In the rows, 128 means zero.
One hidden turn or mirror swaps the rows below in pairs. Which row is each named row swapped with?
The rows were stretched afterwards, more along some directions than others.
bodub: [103 134 159 153 119 134 139 128 119 142 127 126 132 138 148 103 158 134
 120 120 112 125]
takim: [127 129 138 102 107 131 126 130 114 144  72 147 128  82 111  99 109 109
 130 155 128 124]
pesar: [128 161 116 175 137 131 166 113 157 138 141 127 115 165 144 107 134 113
 118 168 154  98]
Fif: [127 178 100 134 126 134 166 132 114 110 125 140 117 127 133 119 116 127
 125 148 120 152]
guk: [139 146 101 115 103 146 145  99 105 126 137 103 125 149 128 138 122  89
 149 164 152 120]
rar: [128 126 150  99 115 116 111 133 101 154  87 135 133  95 111 102 118  99
 132 133 126 138]
Gafi: [147 149  81 122 136 148 136 109 115 117 135 110 127 129 124 138 114  81
 153 161 145 130]
Zut: [117 103 119 127 149 132  94 127 163 135 109 131 135 106 154 141 147 150
 110 106 131 121]
Boba: [135 151  94 119 157 113 126 145 124 118  87 143 121  87 118 114  85  85
 154 146 132 149]
Bave: [137 150  97 127 163 108 123 154 124 116  95 144 126  87 119 116  84  85
 154 136 124 150]
vodem: [ 94 130 130 164 136 143 118 145 112 111 141 123 136 137 143 138 165 140
 128 108 120 143]
vug: [130 177 105 141 117 139 153 141 121 104 115 154 123 120 144 113 104 127
 123 136 120 150]
tul: [115 126 158 107 122  95  99 152 119 149  97 134 120 103 113 105 139 117
 129 111 112 145]
kugeb: [107 159 137 164 149 146 150 130 135 158 131 108 106 141 107  99 159 123
 109 155 119  84]
kop: [114 167 139 156 144 147 143 131 128 161 120 105 110 129 106  99 153 115
 114 148 113  91]
Siko: [ 89 153  90 155 121 152 106 153 151 101 107 162  93 115 140 126 161 120
 118 151 127 138]
datod: [125 125 122 130 173  88 149 141 123 117 120 142 118 116 132 119 103 120
 124 133 124 149]
Pirap: [130  92 100 112 155 131  95 131 149 115 122 135 133 105 140 173 143 153
 121 114 131 131]
lerul: [139 153  96 127 157 108 126 145 132 118  87 151 123  90 128 105  80  81
 151 140 128 148]
zem: [118 165 100 131 145 127 170 130 106 114 135 130 109 133 131 121 130 132
 123 148 110 156]
karu: [120  98 103 114 150 138  95 132 152 118 115 132 129  98 144 167 146 152
 120 108 132 129]
tanam: [111 180  99 131 129 136 149 165 165 129 108 134  93 111 149 128 120 105
 121 145 114 115]
rofar: [129 145  99 118 108 143 142 105 106 134 129 114 104 153 115 132 140  98
 135 183 160 126]
mez: [ 98 128 149 156 127 134 124 133 110 125 133 129 135 137 147 120 159 136
 127 106 118 142]
nol: [128 111 125 109 138 130 156 102 100 103 149 131 112 142 141 135 135 131
 101 143 115 141]
nevu: [116 177 100 130 132 134 145 160 162 135 103 122  99  97 146 133 110 100
 125 142 115 118]
kinu: [129 117 148 116 105 103  92 138 122 130 129 140 145 135 140 124 161 117
 131  99 113 139]
sozo: [143  95  92 130 131 144 130 130  89  86 135 142 127 123 128 156 123 146
 126 160 137 148]
zufi: [122 159 108 120 102 128 115 141 141 129  89 161 100 124 106 105 134 125
 129 153 135 124]
ragiz: [114 168  99 125 137 129 150 163 158 122 111 134  94 102 143 136 110 107
 124 144 113 124]
rul: [139 131 107 161 118 144 128 104 151 118 121 152 125 145 162 112 130  99
 132 163 164 114]
bida: [127 107 138 118 152 110 152 113 102 115 148 133 112 142 146 123 133 129
 102 132 112 141]
Dalob: [136 173 124 162 113 157 129 163 109 139 111 118 132 114 110 108 103  99
 151 139 118 101]
bisaz: [101 152 158 153 133 156 136 131 132 160 119 108 118 125 106  97 159 120
 111 135 108  82]
luve: [126 113 133 126 165 110 156 117  97 113 142 125 114 133 136 127 122 124
 109 134 117 147]
Nelaz: [127 140 128 139 125 124  64 135 138 122 104 146 155  99 155 112 122 109
 135  70 115 151]
Babo: [121 175 115 128 111 145 137 162 170 136 100 143 105  99 152 129 121 104
 125 132 116 103]
lubif: [114 157 133 170 146 150 161 119 131 149 137 108 107 148 116 105 151 120
 109 162 130  90]
Nim: [119 106 123 138 142 140  98 118 169 140 109 127 135 106 149 135 143 148
 109 113 136 109]
zil: [152 134 119  82 108 104 119 129 118 130  97 155 133 124 159 128 127 108
 129 141 107 142]
tatop: [144 140 101 108 102 146 147  95 111 128 134 108 121 150 124 143 126  96
 143 171 160 124]
kiz: [114 102 112 131 145 139  97 120 163 133 101 126 125  97 152 146 140 150
 109 117 138 123]
kug: [105 140 156 154 125 133 135 124 116 142 126 128 131 137 153  99 153 129
 122 109 111 132]
mas: [114 108 160 103 124 107 104 142 119 145 111 144 134 114 123 109 148 126
 110 109 104 143]
dudo: [130 145 108 121 107 127 127 111 135 136 127 124 104 150 118 123 155 124
 121 163 151 126]
lebub: [140 134 112 151 115 141 127 101 147 124 117 143 129 139 163 114 130  89
 136 158 161 118]
Pob: [119 127 104 118 131 139 128 117 107 111 119 142  94 119 137 126 150 122
 106 159 113 141]
Nav: [115 158 110 128 109 144 136 122 134 139 127 127  99 158 113 114 148 115
 121 162 139 117]
pozi: [130 167  98 125 138 126 172 127 106 112 131 129 114 132 128 121 111 132
 128 150 115 154]
faf: [123 103 131 118 150 119 144 107  95 110 143 128 106 142 148 132 143 128
 105 138 118 146]
gepo: [125 127 145  95 111 126 124 137 114 148  76 140 125  83 104 109 114 106
 134 148 129 129]
ref: [123 169 122 132 110 144 132 164 172 137  96 153 102 105 150 124 117 104
 126 136 117  99]
Fegav: [135 131 104 159 125 139 126 106 151 119 120 146 126 143 158 114 133  95
 135 160 159 118]
Tovar: [124 118 141 122 117 141 112 128 129 135  76 163 122  86 136  95 114  96
 131 145 132 125]
fem: [117 142 112 118 115 140  99 129 134 149  83 135 108 137 130 123 152 117
 140 152 131 107]
fol: [111 142 149 147 134 144  88 127 115 159 109 106 127 113 126 101 154 103
 128 103 101 108]

Dalob pairs with sozo
Nelaz pairs with Siko
ragiz pairs with Nim
tatop pairs with gepo
mez pairs with Fif
kinu pairs with zufi

